[[-12   8  67 -23 -20]
 [ -5  45  17 -51 -25]
 [-18  34  53 -25 -26]
 [  3  42  22 -51 -27]]
->
[[-12   8]
 [ -5  45]
 [-18  34]]

[[ 30 -30   2  70  -5]
 [  1  13  -4  13   2]
 [  2  62 -13  -9   5]]
->
[[ 30 -30]
 [  1  13]
 [  2  62]]

[[ 47 -41 -10  50 -27]
 [-34  31   9 -36  21]
 [-66  57  17 -63  36]
 [ 41 -36  -9  45 -24]
 [-74  67  18 -78  45]]
->
[[ 47 -41]
 [-34  31]
 [-66  57]]

[[ -9 -48]
 [  8 -16]
 [ 75  77]
 [-54 -30]]
->
[[ -9 -48]
 [  8 -16]
 [ 75  77]]

[[ 39 -46 -34  13]
 [ 14 -20  82 -37]
 [ 81 -47  70  -2]
 [ 13 -43  52  22]
 [ 33 -69 -68  53]]
->
[[ 39 -46]
 [ 14 -20]
 [ 81 -47]]

[[-79   7  10]
 [  7 -54  56]
 [  8 -56  57]]
->
[[-79   7]
 [  7 -54]
 [  8 -56]]
---
[[ 15   8  -6   3 -15 -17  22  13  14   2]
 [ 33   5 -15   7 -16   0 -18  23   6  -4]
 [ 35  11  -6  27 -18  17 -36  21  -2 -12]
 [-28 -11  18  13  30  24 -17 -34 -31  -7]
 [ 11 -61   6  14   6 -10   2  57  40  60]
 [-29   7  -3 -33  13  -5  13 -30 -10  -9]
 [-15  18  -1   4  11  18 -21 -42 -39 -35]
 [  0 -11   1 -19 -15 -22  27  36  42  32]
 [ 11  -2 -21 -38 -25 -43  44  36  46  24]]
->
[[  2  -4 -12  -7  60  -9 -35  32  24]
 [ 14   6  -2 -31  40 -10 -39  42  46]
 [ 13  23  21 -34  57 -30 -42  36  36]
 [ 22 -18 -36 -17   2  13 -21  27  44]
 [-17   0  17  24 -10  -5  18 -22 -43]
 [-15 -16 -18  30   6  13  11 -15 -25]
 [  3   7  27  13  14 -33   4 -19 -38]
 [ -6 -15  -6  18   6  -3  -1   1 -21]
 [  8   5  11 -11 -61   7  18 -11  -2]
 [ 15  33  35 -28  11 -29 -15   0  11]]

[[-16 -15   5  -7  43  19  44]
 [-18  16   5 -23 -38  19  44]
 [ -5  16   5 -23 -38  19  21]
 [ -5  16   5 -23 -38  19  44]
 [ 44  16   5 -23 -38  15 -16]
 [ -5  30  -4 -23 -38  -4   8]
 [-33  16  -6 -21  -3  19  44]
 [ 66  16   5 -23 -24  12 -45]
 [-65  16 -20 -23 -38  19  44]
 [ -5  16   5 -23 -38  19  44]
 [ -5 -36  36 -23 -38  19  44]]
->
[[ 44  44  21  44 -16   8  44 -45  44  44  44]
 [ 19  19  19  19  15  -4  19  12  19  19  19]
 [ 43 -38 -38 -38 -38 -38  -3 -24 -38 -38 -38]
 [ -7 -23 -23 -23 -23 -23 -21 -23 -23 -23 -23]
 [  5   5   5   5   5  -4  -6   5 -20   5  36]
 [-15  16  16  16  16  30  16  16  16  16 -36]
 [-16 -18  -5  -5  44  -5 -33  66 -65  -5  -5]]

[[ 15 -39 -52  19  19  -3   5  12 -60  11   2]
 [ 22  -8 -13  -2  -3 -51   7 -19 -28  15   8]
 [-25  -1   2   2  12  77 -10  24  13  -3   2]
 [-66 -20 -11 -35 -59  -6 -42 -13  11 -57 -37]]
->
[[  2   8   2 -37]
 [ 11  15  -3 -57]
 [-60 -28  13  11]
 [ 12 -19  24 -13]
 [  5   7 -10 -42]
 [ -3 -51  77  -6]
 [ 19  -3  12 -59]
 [ 19  -2   2 -35]
 [-52 -13   2 -11]
 [-39  -8  -1 -20]
 [ 15  22 -25 -66]]

[[-69  22  58 -53   7 -15 -82  59 -13 -31 -63  46  55  41   9]
 [-22  60  41  49  53  35 -43  38  52  44  -8  32  30  39 -45]
 [-67 -24  37 -53 -21 -21 -66  53 -23 -35 -55  50  48  36  20]
 [ 39 -35 -37 -27  23  30  60 -42 -43  21  19 -10 -38 -26  54]
 [-31  41  34  31 -36 -45 -25  22  37 -19 -10  -4  29  25 -58]]
->
[[  9 -45  20  54 -58]
 [ 41  39  36 -26  25]
 [ 55  30  48 -38  29]
 [ 46  32  50 -10  -4]
 [-63  -8 -55  19 -10]
 [-31  44 -35  21 -19]
 [-13  52 -23 -43  37]
 [ 59  38  53 -42  22]
 [-82 -43 -66  60 -25]
 [-15  35 -21  30 -45]
 [  7  53 -21  23 -36]
 [-53  49 -53 -27  31]
 [ 58  41  37 -37  34]
 [ 22  60 -24 -35  41]
 [-69 -22 -67  39 -31]]

[[ 12  78  57 -10   0 -17]
 [ 20  21  -1 -37  34  30]
 [ 25 -20 -26 -27  18  36]
 [ 22  54  45  12 -14  -7]
 [ 46  30  26   9 -15  16]
 [-40   1  -4 -46  44  -6]
 [ 31  23  13 -21  12  31]
 [-36  -6 -12 -40  49 -10]
 [-21  18  26  31 -25 -34]
 [ 42 -28 -33   0   4  62]
 [-45  15   6 -34  33 -29]]
->
[[-17  30  36  -7  16  -6  31 -10 -34  62 -29]
 [  0  34  18 -14 -15  44  12  49 -25   4  33]
 [-10 -37 -27  12   9 -46 -21 -40  31   0 -34]
 [ 57  -1 -26  45  26  -4  13 -12  26 -33   6]
 [ 78  21 -20  54  30   1  23  -6  18 -28  15]
 [ 12  20  25  22  46 -40  31 -36 -21  42 -45]]

[[-83  14]
 [-19 -55]]
->
[[ 14 -55]
 [-83 -19]]

[[ 45   2 -35  58  20  32  16  10  -5  21 -21  14  11 -54 -20  70]
 [ 41   0  -2  67 -34  23 -12   4  45  67 -37  15  13  15  29  28]
 [ 46   6 -33  52  29  34  22  15 -14  12 -18  14  12 -59 -24  74]
 [-72 -35 -19 -56  18 -59 -12 -41  -9 -51  65 -34 -39   9 -29 -53]]
->
[[ 70  28  74 -53]
 [-20  29 -24 -29]
 [-54  15 -59   9]
 [ 11  13  12 -39]
 [ 14  15  14 -34]
 [-21 -37 -18  65]
 [ 21  67  12 -51]
 [ -5  45 -14  -9]
 [ 10   4  15 -41]
 [ 16 -12  22 -12]
 [ 32  23  34 -59]
 [ 20 -34  29  18]
 [ 58  67  52 -56]
 [-35  -2 -33 -19]
 [  2   0   6 -35]
 [ 45  41  46 -72]]

[[  1  -2  40  48 -46  20 -54]
 [ 32  13 -21 -28  58   9  61]
 [ 56  28  23  36  14  50   5]
 [ 16   6 -31 -40  54  -7  61]
 [-36 -43  26   3 -24 -25 -23]
 [ 26  39 -26  -2  13  18  13]
 [ 15 -18  10 -14  40   1  41]]
->
[[-54  61   5  61 -23  13  41]
 [ 20   9  50  -7 -25  18   1]
 [-46  58  14  54 -24  13  40]
 [ 48 -28  36 -40   3  -2 -14]
 [ 40 -21  23 -31  26 -26  10]
 [ -2  13  28   6 -43  39 -18]
 [  1  32  56  16 -36  26  15]]

[[  9  18 -19   0   9]
 [-16  -2  16  28  -5]
 [-19  62   8  20   4]
 [ 18 -14 -24  16   4]
 [-10 -13  14 -18  -6]
 [-13  -5  -3  15  -6]
 [  2  13  18 -33  -1]
 [-14 -26 -11   6 -14]
 [-13 -26 -10 -14  -3]
 [  5  29 -18 -26   3]
 [ -8   8  22  -7  15]
 [  6 -22  16 -24   1]]
->
[[  9  -5   4   4  -6  -6  -1 -14  -3   3  15   1]
 [  0  28  20  16 -18  15 -33   6 -14 -26  -7 -24]
 [-19  16   8 -24  14  -3  18 -11 -10 -18  22  16]
 [ 18  -2  62 -14 -13  -5  13 -26 -26  29   8 -22]
 [  9 -16 -19  18 -10 -13   2 -14 -13   5  -8   6]]
---
[[-62  51 -11  34 -25]
 [-84  72  37  18 -57]
 [ 43 -77 -58 -33 -31]]
->
[[ 72  37]
 [-77 -58]]

[[-17  22  34  54]
 [-68 -26  34 -66]
 [-50 -19  34  19]
 [ -1 -59  34 -55]]
->
[[-26  34]
 [-19  34]]

[[-15   1  18 -58]
 [  4  23  34 -50]
 [ -7 -79 -12  10]
 [ 28  62  40 -16]
 [-23  18 -48  37]]
->
[[ 23  34]
 [-79 -12]]

[[ -8   1   9  -7]
 [ -1   3   9  -4]
 [-63 -27  35  49]]
->
[[  3   9]
 [-27  35]]

[[ 50 -25  11]
 [-53  31  41]
 [ 24   5  -5]
 [-65  45  13]
 [ 23   6   3]]
->
[[31 41]
 [ 5 -5]]

[[  6  29  35]
 [ -3  21 -69]
 [ -4   2 -54]]
->
[[ 21 -69]
 [  2 -54]]

[[-31  27  -7]
 [-82  28 -71]
 [-73  40 -52]]
->
[[ 28 -71]
 [ 40 -52]]

[[-48 -54   0]
 [ 25 -11   1]
 [-48 -40   4]
 [ 71 -53  32]
 [ 37  23  -9]]
->
[[-11   1]
 [-40   4]]
